[[3323 7133 3389 2352 2927 6153 7025]
 [7319 3377 6989 7906 7240 3628 2945]] >> 2927

[[69 16 78 31 60]
 [53 28 46 35 36]] >> 28

[42 16 77 54 75 40 98] >> 40

[ 773  675 -739  261  183  -91  367] >> -91

[[6192 5416 6232 6888 5614 5758]
 [1776 5053 4469 8829 4756 6196]] >> 4469

[[60 19 67 52 42 37 37]
 [31 12 27 41 75  8 32]] >> 12

[[8383 2854 9754 8769 7645 5322 7290]
 [7389 3250 9653 3751 6476 4415 6795]] >> 3250

[28 27 24 81 83] >> 27

[[411 451 622 674]
 [870 701 521 390]
 [149 431 510 574]] >> 390

[[446 469 147 774 839 491]
 [403 440  61 801 918 443]] >> 147
---
[-6.51 -0.17 -0.11  0.99 -0.55] -0.17

[[-1.19  3.99 -0.06  1.08  2.02 -4.70 -3.54]
 [-5.44  7.88 -0.34  2.40  3.48 -6.90 -4.70]] 7.88

[ 6.18 -0.50  4.85  1.40  1.88 -1.45 -2.18] -0.50

[[-2.71  5.94  5.05 -5.46  5.99]
 [ 0.42  6.45  5.94  4.49  2.91]] 6.45

[[-4.24 -3.99  0.40  3.24 -0.92]
 [ 3.23  5.76 -1.81  1.08  0.24]
 [ 3.91  2.10  3.66 -1.65 -1.28]] 2.10

[[-3.03 -2.00 -2.75  0.79  4.62  3.48  3.26]
 [ 3.19 -2.04 -2.36 -7.24  4.54 -2.93 -2.14]] -2.04

[ 5.14 -7.23 -3.69 -1.28  5.71] -7.23
---
[[ 3.82 -6.23  5.73  1.15  0.64 -1.53]
 [ 4.57 -6.17  5.84  1.07  0.82 -1.67]
 [-4.53 -3.61  0.07  0.27 -1.82 -0.34]] Answer: -6.17

[[ 3.43 -0.81  0.34  2.12  0.66]
 [ 6.76 -5.85  1.57  0.90 -1.81]
 [ 1.18  3.15 -0.64 -0.85  4.83]] Answer: -5.85

[[-3.38 -0.20 -2.94  1.35 -5.34 -1.33 -2.38]
 [ 0.12 -0.88  2.93 -6.10 -1.45  3.00  0.60]
 [-3.85 -0.28 -4.05  0.69 -5.42 -0.01 -1.10]] Answer: -0.88

[[-5.11  1.50 -5.77 -3.54]
 [-4.11  1.09 -4.61 -3.37]
 [-4.36  1.23 -4.90 -3.37]] Answer: 1.09

[[-4.29 -2.43 -3.35  2.36]
 [-2.54 -2.17 -2.02  5.13]
 [-1.45  5.69  1.24 -2.28]] Answer: -2.17

[[-0.20 -0.72  3.54 -4.02  0.35 -1.43 -6.54]
 [-3.28  0.13 -0.91 -2.09  1.44 -0.05 -4.65]
 [-0.80 -0.38  2.07 -1.59 -0.09 -3.28 -7.54]] Answer: 0.13

[[ 0.53 -0.18  1.08 -0.12 -0.77]
 [ 2.77  5.16  1.17  5.03 -2.41]
 [ 0.46  5.97  1.58  4.49  3.34]] Answer: 5.16

[[-0.41  3.01 -4.31 -0.60 -4.32  3.36  1.24]
 [-0.14  1.19  3.26  2.85 -0.04 -5.04 -3.45]
 [ 0.05 -1.82  1.66 -0.33  2.60 -5.64 -0.38]] Answer: 1.19

[[-5.84 -0.70 -6.13  0.56]
 [-2.00 -3.05 -1.66  4.88]
 [ 2.77 -1.49 -1.09 -2.34]] Answer: -3.05

[[-0.65 -0.62 -6.23  2.99 -3.24]
 [-0.90  1.08 -7.20  3.92 -3.77]
 [-1.62  0.70 -7.91  3.27 -6.01]] Answer: 1.08
---
[-0.54  5.91  2.83 -5.41] --> -0.54
[-3.21 -6.09 -5.21 -4.33 -4.84] --> -3.21
[5.57 5.33 5.30 5.18 5.93 6.25 4.94] --> 5.57
[ 5.21  5.36  0.55  2.79  0.09  7.37 -2.59] --> 5.21
[-0.63  5.16  4.41 -6.80 -5.17  0.12  4.61] --> -0.63
[ 2.38 -4.43  1.62 -6.70  6.49 -3.24] --> 2.38
---
[[ 2.92 -1.11 -1.14  0.36  1.06 -3.21 -6.58]
 [ 3.14 -1.74 -0.97  0.13  0.84 -3.28 -5.93]
 [ 3.26 -2.74 -0.56 -0.51 -0.58 -1.70 -1.13]]: -1.11

[ 5.61  5.36  2.98 -0.78 -4.16]: 5.36

[-7.84  1.09  3.02  0.04]: 1.09

[ 5.86 -3.02 -4.15  0.17]: -3.02

[ 3.48  0.17 -0.89  1.04  2.88  6.08]: 0.17

[[ 2.02 -5.56  2.91 -0.10]
 [ 0.11 -0.99 -7.50  0.23]
 [-1.93  5.55  1.97  2.81]]: -5.56

[0.13 6.18 0.86 0.33]: 6.18

[ 0.12  6.19 -0.96 -0.41  1.12 -0.78  1.04]: 6.19
---
Q: [ 5.63 -1.63 -1.91  2.04]
A: -1.63
Q: [ 1.16 -5.81  3.29 -3.93 -3.48]
A: -5.81
Q: [7.13 6.40 6.28 4.30 3.62 3.69]
A: 6.40
Q: [2.55 2.21 5.58 3.03 3.24]
A: 2.21
Q: [ 1.54 -6.28  4.94  3.07]
A: -6.28
Q: [ 0.30  0.21 -7.01 -6.80  2.97]
A: 0.21
Q: [-7.57  2.93 -6.26 -3.93 -7.82  6.64 -6.44]
A: 2.93
Q: [-2.52  7.43  4.26 -1.57 -5.56  1.32]
A: 7.43
Q: [-0.59 -0.27  1.09 -6.60]
A: -0.27
Q: [ 0.43  2.92  4.19 -5.67 -5.84  0.73]
A: 2.92
---
array([[-0.03, -0.17,  1.35, -1.82, -0.59],
       [-0.05, -2.96,  0.56,  5.59, -0.59]]): 5.59

array([ 5.65, -1.66,  1.89, -0.90, -1.45]): -0.90

array([ 3.50,  3.04, -0.78,  6.73]): -0.78

array([[ 3.76, -4.02,  0.59, -0.23, -0.16, -5.58],
       [ 0.05,  1.96,  0.76,  0.01,  0.76,  0.32],
       [ 0.71, -1.36, -1.19,  1.77, -4.98, -3.43]]): -4.98

array([-6.38,  1.96, -7.63, -2.71, -3.97]): -2.71

array([-7.03, -0.77, -7.91,  0.04]): -7.91
---
[ 0.02 -0.16  0.14  0.12 -0.09]: 0.14, 0.14

[ 0.644  0.347 -1.557  1.059  0.097  1.596  1.147]: 1.059, 1.596

[-149.46 -165.82 -124.08  109.30 -173.23  -95.42 -182.98]: 109.30, 109.30

[ 124.497 -177.512   69.332 -191.949   54.943  -92.918 -174.176]: -191.949, 124.497

[ 1.0 -1.1  1.4  1.1 -1.1]: 1.4, 1.4

[[ -4.2  -6.3  12.2   9.8 -13.0]
 [ -5.5   0.0  -8.3   1.6  -5.1]
 [ -5.0  -9.3   9.4   8.7 -12.5]]: -8.3, 12.2

[[ -8.391  12.203   0.712 -15.750   1.194]
 [ -1.518  -4.335 -16.798  -6.769 -20.090]
 [ -4.711  10.553  -1.067 -14.941  -0.860]]: -16.798, 12.203
---
array([ 6.71,  2.87, -2.61, -7.45,  3.92,  6.10]) ⇒ -7.45

array([[ 0.23,  0.56,  2.34,  2.19, -0.35, -1.82],
       [ 0.23,  0.56,  2.74,  2.19,  0.22, -1.82],
       [ 0.23,  1.30,  7.17,  3.56, -2.74, -1.82]]) ⇒ 2.19

array([[ 3.73,  3.06, -0.76,  0.88,  6.60, -2.65],
       [ 2.65,  4.10, -1.28,  0.02,  7.02, -1.01],
       [-1.04,  6.41, -0.15, -1.53,  4.57,  3.19]]) ⇒ 0.88

array([[ 3.22,  6.27,  1.32, -4.60,  3.21,  1.29],
       [-5.29,  3.33, -0.15,  1.23, -3.41, -3.83]]) ⇒ -4.60

array([-5.04,  5.42,  7.77,  6.04,  7.15,  7.47]) ⇒ 6.04

array([[-1.03,  3.79,  3.93,  1.39,  3.87,  6.59],
       [-0.26,  1.19, -0.49,  0.13, -4.68, -6.56]]) ⇒ 1.39

array([-5.71,  1.82,  7.07, -7.50, -0.25,  7.54]) ⇒ -7.50

array([ 0.13, -0.27,  5.67,  0.65,  1.08,  0.47]) ⇒ 0.65

array([[-1.95, -1.61,  4.72,  6.90,  1.99, -2.36],
       [-6.11,  1.44,  5.32, -1.32,  1.43, -1.08]]) ⇒ 6.90

array([[-1.11,  3.64,  1.09,  0.41, -3.36,  6.46],
       [-3.47, -4.64, -4.62, -0.66, -3.22, -1.64]]) ⇒ 0.41
---
[[-3.46  0.80  1.92  3.99  6.12]
 [-2.59  1.10  4.07  1.68  4.49]
 [ 3.07 -0.13  1.29 -5.37 -5.61]] value 6.12, 4.49

[0.87 0.00 6.57 0.38] value 6.57, 0.87

[[-0.33 -1.38  0.08 -1.38  1.26  4.01  5.85]
 [-3.18  2.35 -0.96  3.92  6.62  2.72  2.67]] value 6.62, 5.85

[[-1.08  1.20 -1.02 -0.84  1.24]
 [ 6.01 -0.35  6.22  1.17 -0.24]] value 6.22, 6.01

[-5.57 -6.92 -7.07 -4.10] value -4.10, -5.57

[-3.00 -1.27 -0.13 -7.17 -1.14] value -0.13, -1.14

[ 0.46  5.96 -3.01  7.91 -2.32] value 7.91, 5.96
